0: 5,7,6,6,2,5,3,7,6,3,7,7,4,2,5,5
1: 5,2,2,1,4,5,6,5,1,3,3,4,2,6,3,1
2: 5,5,5,5,5,2,5,3,5,5,4,4,6,4,6,6
3: 5,2,3,3,3,5,7,6,5,3,4,4,3,5,5,3
4: 5,7,6,6,2,5,3,6,7,3,7,7,4,2,5,4
5: 5,2,3,3,3,5,8,6,5,3,4,4,3,5,5,3
6: 6,4,5,5,5,2,5,3,5,5,4,4,6,4,6,5
7: 5,3,2,3,6,5,4,4,1,5,5,4,5,5,3,5
8: 5,3,2,3,6,6,4,4,1,5,5,4,5,5,3,5
9: 6,5,6,5,5,2,5,3,4,5,4,4,6,5,6,6
10: 6,5,5,5,5,2,5,3,5,5,4,4,6,5,7,6
11: 5,2,3,3,3,5,7,6,5,3,4,4,2,5,5,3
12: 6,5,6,5,5,2,5,3,5,4,4,4,6,4,7,6
13: 5,6,6,6,2,5,3,6,6,3,7,7,4,2,5,4
14: 5,7,7,6,2,5,3,6,6,3,7,7,4,2,5,5
15: 5,2,2,1,4,5,6,5,2,4,3,4,1,6,3,1
16: 5,6,7,6,2,6,3,6,6,3,7,7,4,1,5,4
17: 5,3,2,3,6,5,4,4,0,5,5,4,6,5,3,5
18: 5,3,3,3,3,5,7,6,4,3,4,4,2,5,5,3
19: 0,5,4,6,7,7,3,2,6,8,2,2,6,6,2,6
20: 5,7,6,6,2,5,3,7,6,2,7,7,4,2,5,5
21: 5,5,5,6,5,2,5,3,5,5,4,4,6,5,6,6
22: 6,5,5,6,5,2,5,3,5,5,4,4,6,5,6,6
23: 0,5,4,6,7,7,3,2,6,8,2,2,6,7,1,7
24: 5,2,2,2,4,5,6,5,2,4,4,4,2,6,3,1
25: 5,7,7,6,2,5,3,6,6,3,7,7,4,2,5,5
26: 5,2,3,3,3,5,8,6,5,3,4,4,3,5,5,3
27: 5,2,2,1,4,5,6,5,1,4,3,3,2,5,3,1

5,2,3,3,6,5,4,4,2,5,5,4,6,5,3,5 : 7 8 17
6,5,5,5,5,2,5,3,4,5,4,4,6,5,7,6 : 10 9 22
5,3,2,3,6,5,4,4,1,5,5,4,5,5,3,5 : 7 8 17
1,5,4,6,7,7,3,2,5,8,2,2,6,6,2,6 : 19 23 8
0,5,4,6,7,7,3,2,6,8,2,2,6,7,1,7 : 23 19 21
6,5,6,5,5,2,5,3,4,4,4,4,6,4,7,6 : 12 9 10
0,5,4,6,7,7,3,2,6,8,2,2,6,7,1,7 : 23 19 21
5,2,2,3,6,5,4,4,1,5,5,4,5,5,3,5 : 7 8 17
5,3,2,3,6,5,4,4,1,5,5,4,5,5,3,5 : 7 8 17
6,5,5,6,5,2,5,3,5,5,4,4,6,5,6,6 : 22 21 10
0,5,4,6,7,6,3,2,6,7,2,2,6,6,2,6 : 19 23 21
5,3,2,3,6,5,4,4,0,5,5,4,6,5,3,5 : 17 7 8
5,2,2,1,4,5,6,5,1,4,3,3,2,5,3,1 : 27 1 15
5,2,2,2,6,5,4,4,2,5,5,4,5,5,3,5 : 7 8 17
5,3,2,3,6,5,4,4,2,5,5,4,5,5,3,5 : 7 8 17
6,4,6,5,5,2,5,3,5,4,4,4,6,5,7,6 : 12 10 9
1,5,4,6,7,7,3,2,6,8,2,2,6,7,1,7 : 23 19 21
0,5,4,6,7,7,3,2,6,8,2,2,6,7,1,7 : 23 19 21
6,5,5,5,5,2,5,3,5,4,4,4,6,5,7,6 : 10 12 22
0,5,4,6,7,7,2,2,5,9,2,2,6,7,1,7 : 23 19 8
0,5,4,6,7,7,3,2,6,8,2,2,6,7,1,7 : 23 19 21
